In the rows, 128 means zero.
The rows of A fall into several groups, and each row is roughly a mix of its group's hidden directions.
A, 117 rows:
[[165,111,118,157,105,158,115,153,111,126,104],
[149,88,137,130,150,129,109,162,135,140,91],
[147,122,98,155,172,136,117,141,143,159,118],
[133,104,139,97,76,141,120,105,115,109,129],
[126,145,121,132,120,109,80,144,151,170,127],
[116,164,112,104,142,119,135,172,126,163,130],
[144,130,99,185,140,123,135,104,141,119,110],
[113,106,147,112,159,104,149,170,143,141,114],
[119,165,93,115,131,102,111,147,153,156,136],
[122,102,139,135,94,143,151,124,112,78,118],
[135,132,165,102,128,159,160,115,113,103,151],
[93,128,136,131,73,116,138,147,120,112,150],
[99,114,150,89,125,87,155,127,133,125,115],
[132,132,149,114,145,160,178,120,115,97,129],
[103,118,154,137,169,103,128,155,148,154,119],
[153,136,128,100,152,166,132,112,100,99,146],
[148,103,132,106,121,111,166,127,145,84,116],
[124,135,146,75,142,114,105,137,138,160,147],
[137,150,133,151,128,140,71,109,148,147,132],
[119,99,108,120,110,137,155,123,100,79,133],
[102,103,176,139,150,119,161,142,130,127,116],
[150,153,100,183,123,138,128,118,127,108,117],
[107,127,146,90,104,100,160,151,113,114,138],
[103,121,148,91,108,107,168,124,115,105,123],
[113,114,168,83,117,140,158,137,117,117,140],
[98,182,139,92,127,127,124,129,129,148,123],
[130,160,127,174,111,138,91,106,131,145,125],
[130,136,74,160,148,117,110,137,131,132,101],
[104,127,133,144,124,133,189,140,129,103,110],
[126,121,161,106,118,114,153,148,110,95,164],
[141,148,114,158,141,100,162,125,130,85,127],
[124,113,132,73,114,130,97,140,105,130,150],
[110,109,98,152,81,102,109,131,121,114,137],
[130,157,127,115,101,133,82,106,111,151,150],
[106,144,153,108,136,90,148,134,110,97,155],
[117,154,105,128,117,113,77,155,126,153,137],
[123,87,138,135,122,144,165,143,132,91,104],
[107,168,116,100,92,144,148,137,103,126,121],
[153,156,108,137,164,163,137,114,110,102,131],
[125,148,154,112,163,128,130,174,144,101,136],
[148,106,96,164,157,138,113,120,145,150,107],
[136,124,108,144,164,115,103,142,155,170,115],
[112,142,136,115,174,116,118,153,139,169,139],
[157,153,120,155,167,131,107,113,147,155,114],
[147,128,92,162,141,142,96,131,143,161,113],
[147,142,96,178,125,120,97,106,135,129,133],
[143,134,112,114,123,137,89,111,138,182,128],
[103,96,158,94,103,105,133,144,137,147,125],
[136,149,88,170,123,116,88,125,131,136,130],
[131,167,96,154,111,125,96,135,143,156,123],
[123,96,150,100,92,141,141,127,119,88,124],
[135,89,102,123,115,99,82,118,130,143,124],
[133,86,114,147,139,159,129,94,107,106,140],
[152,154,79,122,101,131,96,128,136,139,122],
[150,115,135,152,161,163,142,103,120,96,140],
[115,109,142,106,138,112,172,173,133,127,117],
[129,179,101,135,111,115,114,156,136,151,145],
[148,85,112,135,132,141,157,130,156,126,92],
[108,156,128,102,132,98,111,155,143,169,124],
[137,125,74,159,129,146,95,120,131,143,130],
[159,145,100,171,157,137,118,102,134,124,119],
[134,124,140,90,101,130,173,131,113,96,130],
[105,91,152,118,136,123,171,125,136,117,98],
[145,106,112,104,162,115,113,176,133,141,132],
[125,87,145,74,129,121,140,133,145,142,123],
[121,114,178,83,124,123,130,136,138,154,134],
[114,119,145,103,108,163,86,133,119,160,133],
[133,157,155,122,104,138,142,108,100,101,164],
[138,163,103,170,164,106,139,130,136,133,128],
[120,130,108,185,112,120,157,120,136,106,117],
[154,159,107,169,148,130,98,112,139,142,128],
[106,130,146,95,94,121,163,120,108,98,127],
[88,148,156,120,118,108,173,118,141,125,125],
[119,138,141,128,103,108,148,116,102,75,144],
[108,112,132,126,80,138,117,95,92,136,136],
[143,140,96,157,112,139,101,97,123,165,123],
[137,154,116,112,154,108,103,124,142,178,141],
[143,107,120,142,141,119,174,138,148,90,106],
[156,116,72,119,115,146,101,111,127,124,120],
[148,113,164,131,156,136,164,101,150,136,110],
[127,176,125,98,94,114,124,97,138,123,131],
[139,129,166,143,158,131,93,99,148,120,149],
[115,120,155,79,97,117,122,116,109,113,149],
[119,148,137,117,142,100,136,185,140,150,137],
[105,107,158,129,171,107,142,160,139,142,126],
[102,137,168,91,101,101,134,125,125,111,141],
[94,167,158,118,117,103,158,119,141,130,136],
[98,118,156,162,168,117,134,150,134,147,138],
[130,126,120,124,128,92,108,176,142,164,138],
[112,135,168,146,134,121,162,172,118,130,142],
[155,128,88,160,103,158,103,125,117,130,120],
[148,174,127,126,135,151,92,124,115,131,160],
[105,125,147,90,130,129,99,132,120,173,145],
[142,132,102,158,139,106,86,121,147,159,114],
[134,81,127,167,160,149,112,136,120,134,119],
[112,93,131,152,96,150,151,120,106,100,112],
[150,101,90,163,149,153,140,118,127,129,106],
[133,100,131,125,144,83,124,169,144,150,140],
[156,114,90,172,133,150,106,130,133,143,119],
[128,170,114,152,109,125,85,136,126,139,154],
[137,144,112,146,181,151,115,114,144,153,113],
[120,143,118,113,159,156,178,118,109,114,114],
[128,116,164,153,128,152,148,121,94,103,156],
[106,109,102,160,165,122,120,150,145,157,128],
[149,135,92,171,141,107,156,110,138,123,114],
[126,94,119,153,155,134,166,146,147,127,98],
[131,111,132,151,138,137,184,110,133,100,109],
[161,142,99,150,120,148,87,140,111,134,148],
[145,109,102,156,136,166,149,101,115,107,110],
[105,172,118,111,145,134,114,116,141,164,101],
[107,123,153,105,140,107,174,164,130,124,135],
[108,154,158,103,140,147,150,92,119,102,126],
[135,77,121,131,133,157,146,103,108,100,126],
[138,109,91,159,112,102,88,112,133,133,127],
[131,104,167,103,140,131,160,135,105,99,146],
[140,140,115,169,125,176,101,141,133,132,110],
[137,144,107,137,173,129,113,154,143,169,127]]
In each list below, three rows fit none of the groups, and each other row fits one group, some only roughly. Which are they? Name them in the order they come.
- z281: [153,94,129,125,124,161,110,94,102,104,133]
- z625: [141,130,107,161,145,162,106,139,145,163,107]
- z638: [146,153,104,149,163,148,104,148,135,160,135]
- z56: [109,163,88,142,103,110,112,133,141,144,102]
- z499: [103,146,156,87,141,121,140,104,127,93,139]
- z78: [100,117,169,112,127,116,177,127,127,111,121]
- z175: [134,123,110,151,171,123,107,118,156,159,103]
- z112: [124,143,153,91,128,123,91,149,133,166,142]
- z62: [139,170,127,168,116,128,145,118,109,96,144]
- z59: [138,108,102,148,174,139,136,111,144,145,97]
- z365: [145,182,133,155,141,137,103,126,140,152,140]
- z800: [144,148,124,171,122,146,149,101,123,95,151]
 -> z56, z499, z62
- z17: [124,84,120,99,154,117,153,161,135,123,112]
- z213: [153,155,122,167,145,154,151,104,127,102,133]
- z823: [111,118,139,180,112,132,146,142,120,87,124]
- z757: [113,73,140,118,119,134,166,132,128,112,109]
- z556: [113,122,142,97,103,79,123,158,134,140,136]
- z268: [143,144,86,164,143,145,96,112,112,128,126]
- z955: [113,128,162,97,92,116,105,141,129,149,155]
- z100: [117,120,126,151,153,118,165,139,152,139,82]
- z206: [116,118,148,95,128,109,180,148,136,115,115]
- z249: [105,115,168,87,116,124,130,150,111,133,156]
 -> z823, z268, z249
- z841: [117,154,152,85,129,123,170,149,131,116,138]
- z669: [115,139,144,117,87,122,119,105,93,100,153]
- z509: [134,130,120,128,177,128,127,158,158,165,120]
- z840: [137,161,157,103,128,141,92,104,116,137,154]
- z247: [126,87,126,133,135,130,166,96,124,101,101]
- z205: [111,112,141,73,151,122,163,133,133,135,123]
- z156: [145,115,90,132,98,146,112,97,133,126,92]
- z905: [136,133,89,143,110,122,100,160,136,166,120]
- z582: [139,149,126,137,190,141,119,141,141,152,138]
- z605: [120,170,125,104,138,101,119,160,137,149,157]
 -> z841, z840, z205
- z666: [113,130,145,132,151,133,185,137,141,124,95]
- z21: [142,177,102,148,140,142,92,133,121,131,143]
- z340: [140,114,88,160,108,160,131,107,120,122,100]
- z391: [110,113,165,125,143,113,172,162,132,125,112]
- z6: [132,94,117,157,106,137,165,118,126,98,103]
- z733: [137,118,107,168,138,147,162,117,112,89,129]
- z331: [158,111,110,168,170,153,121,120,135,130,125]
- z19: [139,132,97,160,100,150,107,90,129,127,110]
- z571: [120,100,148,86,155,109,156,146,149,137,126]
- z781: [122,159,143,117,160,113,97,147,147,162,144]
- z312: [127,145,116,136,150,137,92,132,137,185,130]
- z825: [139,114,94,165,137,122,131,124,114,79,119]
- z735: [89,108,120,116,101,97,129,165,133,142,113]
- z140: [111,103,158,94,85,132,152,137,127,121,116]
 -> z733, z825, z140
- z650: [131,84,129,120,141,118,176,135,146,111,106]
- z95: [146,96,82,130,153,137,101,142,137,145,115]
- z88: [125,151,150,118,98,156,137,116,102,89,148]
- z639: [134,123,151,92,121,116,83,132,133,160,150]
- z138: [116,173,138,98,91,135,120,103,119,130,146]
- z167: [133,99,133,121,115,129,174,134,102,88,139]
- z864: [136,129,113,150,156,127,104,176,124,154,152]
- z200: [111,154,132,105,124,96,159,171,142,137,134]
- z256: [122,108,154,86,124,105,159,131,127,93,134]
- z925: [126,114,89,153,136,142,166,107,123,97,113]
- z898: [118,128,139,93,96,119,86,141,119,142,159]
- z793: [107,133,157,103,90,136,116,123,97,103,149]
- z402: [125,163,125,177,124,138,99,127,120,145,155]
- z933: [121,141,139,144,98,122,120,99,104,82,152]
 -> z138, z925, z933
- z630: [110,153,155,124,101,128,158,97,116,105,154]
- z590: [143,137,137,93,87,130,108,106,115,97,147]
- z702: [143,150,107,148,176,105,138,139,153,148,124]
- z747: [99,125,137,152,169,111,168,150,122,123,127]
- z538: [140,107,124,111,148,107,91,125,145,170,107]
- z69: [101,157,159,105,89,118,108,104,128,118,131]
- z763: [120,141,177,99,130,115,154,112,116,107,152]
- z512: [125,157,125,145,123,123,69,113,122,146,149]
- z172: [116,123,168,124,124,118,185,111,129,114,122]
- z775: [135,146,116,199,132,134,128,122,134,123,126]
 -> z512, z172, z775
- z320: [140,155,91,126,137,118,84,141,138,153,148]
- z110: [160,111,127,138,147,114,90,101,149,160,120]
- z848: [123,99,138,119,80,137,143,105,106,96,123]
- z194: [113,102,150,119,136,122,183,149,136,105,131]
- z494: [111,106,134,114,116,137,154,73,129,105,115]
- z107: [105,143,168,98,144,94,111,121,151,141,133]
- z99: [112,115,151,124,119,142,188,128,123,99,126]
- z259: [114,163,121,132,122,108,83,142,139,163,142]
- z170: [136,161,148,110,112,143,94,111,105,115,162]
- z785: [131,139,94,170,161,128,145,132,138,126,95]
- z96: [141,125,106,147,139,153,161,109,111,82,128]
- z83: [155,107,99,160,159,127,115,154,140,154,129]
- z649: [146,111,102,176,122,155,141,124,137,116,98]
 -> z194, z259, z170
- z552: [113,122,173,94,149,103,150,123,131,109,145]
- z634: [149,141,125,87,99,121,97,96,129,146,142]
- z238: [132,111,138,156,128,128,169,125,111,80,142]
- z887: [115,150,151,89,111,152,128,142,101,114,160]
- z427: [109,110,162,77,121,117,133,153,132,148,124]
- z810: [130,100,132,118,119,144,170,111,110,83,135]
- z129: [105,97,143,111,120,126,181,138,127,108,109]
- z90: [140,123,100,149,164,124,134,132,155,171,109]
- z450: [110,83,143,125,120,134,171,136,123,99,114]
- z896: [122,126,132,88,98,157,111,118,95,104,143]
- z12: [147,85,131,141,167,130,139,113,156,142,107]
 -> z238, z896, z12
- z7: [157,129,89,175,117,137,99,120,130,131,126]
- z555: [104,162,133,109,98,97,117,156,143,152,132]
- z218: [115,164,149,97,125,147,157,133,103,105,149]
- z326: [115,165,128,132,139,106,129,170,127,148,165]
- z829: [110,129,147,115,82,146,102,113,94,119,145]
- z324: [152,134,85,158,149,124,89,113,133,137,119]
- z711: [146,98,146,175,157,144,126,102,135,117,137]
- z656: [133,130,164,174,140,146,97,112,110,131,142]
- z278: [120,119,147,95,93,141,131,127,103,102,165]
- z675: [125,119,165,70,127,143,134,134,114,130,147]
 -> z7, z555, z711
- z695: [127,126,169,105,152,126,156,132,119,97,159]
- z416: [140,91,102,161,127,120,105,113,150,146,100]
- z997: [127,120,123,176,121,156,143,116,99,94,133]
- z169: [136,109,102,128,94,153,131,89,125,113,95]
- z183: [148,167,97,113,98,120,123,165,133,142,129]
- z778: [95,123,126,105,128,120,185,114,129,110,143]
- z683: [112,131,153,97,143,129,179,126,111,102,133]
- z443: [160,126,112,173,163,152,117,120,139,119,116]
- z920: [142,93,109,137,148,125,147,129,157,164,99]
- z852: [131,124,74,141,87,137,107,147,123,128,129]
- z39: [134,144,151,79,130,147,100,135,112,139,157]
- z258: [126,142,149,117,119,146,164,133,99,87,154]
 -> z997, z443, z852
- z776: [161,164,98,154,135,137,113,91,134,124,126]
- z28: [106,93,162,131,160,119,160,154,128,129,124]
- z617: [123,86,89,141,120,148,161,134,129,122,105]
- z176: [130,136,115,185,133,144,92,115,128,146,132]
- z430: [107,141,151,115,87,110,142,120,110,89,143]
- z726: [141,123,100,124,142,114,104,173,148,158,107]
- z307: [128,166,101,150,128,120,92,150,140,159,141]
- z648: [146,80,103,139,158,143,105,136,134,138,105]
- z362: [149,143,96,133,140,125,70,124,123,145,136]
- z894: [146,175,112,143,94,131,94,125,134,144,121]
- z744: [142,94,118,140,100,130,163,109,128,92,106]
- z654: [135,88,129,134,85,123,147,130,124,87,117]
 -> z776, z430, z654
- z239: [110,111,136,128,135,110,187,115,141,114,102]
- z701: [145,138,101,154,163,117,105,124,147,156,99]
- z971: [104,134,161,98,152,106,145,156,124,106,148]
- z579: [134,123,120,142,166,131,122,163,158,169,119]
- z409: [160,134,98,170,141,145,134,133,153,120,101]
- z271: [127,119,146,67,112,100,128,114,127,129,147]
- z862: [115,159,142,171,161,131,155,139,150,124,122]
- z192: [135,137,138,119,124,108,76,130,144,170,140]
- z890: [123,103,148,87,98,114,148,115,117,95,136]
- z821: [147,123,110,128,169,125,128,143,166,165,111]
 -> z239, z579, z862
- z483: [148,134,116,151,118,159,98,98,103,117,159]
- z892: [143,114,102,155,134,116,92,145,151,166,118]
- z31: [148,101,112,149,186,127,133,133,143,143,122]
- z795: [126,150,89,138,136,116,84,126,149,160,130]
- z50: [114,136,87,174,113,106,108,139,138,137,113]
- z420: [155,136,94,156,168,154,109,117,132,141,119]
- z746: [127,83,108,150,156,134,103,121,140,145,99]
- z660: [132,129,103,177,161,115,130,137,151,149,109]
- z282: [128,140,107,186,129,162,116,131,122,138,112]
- z850: [129,123,126,152,126,116,172,129,123,74,119]
- z117: [120,136,145,109,85,121,123,108,99,92,149]
- z707: [139,83,99,128,115,151,154,122,123,113,97]
- z142: [111,132,156,107,77,114,119,126,108,116,155]
 -> z420, z660, z142
- z958: [127,91,119,153,137,119,177,133,136,106,106]
- z882: [150,89,102,117,159,132,143,150,158,128,110]
- z616: [126,140,101,190,112,135,107,119,126,121,119]
- z390: [116,93,154,93,139,113,143,139,144,158,104]
- z591: [111,163,129,175,123,125,106,134,144,162,126]
- z317: [120,131,159,108,105,109,93,138,142,167,145]
- z532: [141,122,136,142,161,143,179,109,134,107,107]
- z979: [116,163,134,113,167,108,108,145,129,158,151]
- z223: [139,123,105,183,104,122,124,106,122,101,121]
- z642: [130,161,126,120,172,115,109,152,147,159,138]
 -> z882, z616, z223
- z551: [124,109,88,97,147,105,124,148,155,147,108]
- z25: [122,106,139,155,163,113,132,137,163,162,108]
- z978: [127,114,161,79,143,150,160,130,116,117,130]
- z103: [124,120,137,91,116,152,147,128,96,91,153]
- z89: [130,113,157,172,169,131,104,144,121,138,136]
- z439: [113,106,142,94,93,118,164,138,120,105,110]
- z612: [153,148,112,168,158,142,105,97,124,123,140]
- z37: [130,145,135,99,118,131,82,118,125,171,147]
- z47: [144,138,102,175,145,112,105,117,151,150,111]
- z686: [167,117,111,159,157,126,110,92,142,132,119]
- z171: [108,171,147,102,109,116,94,132,137,153,133]
 -> z25, z439, z612
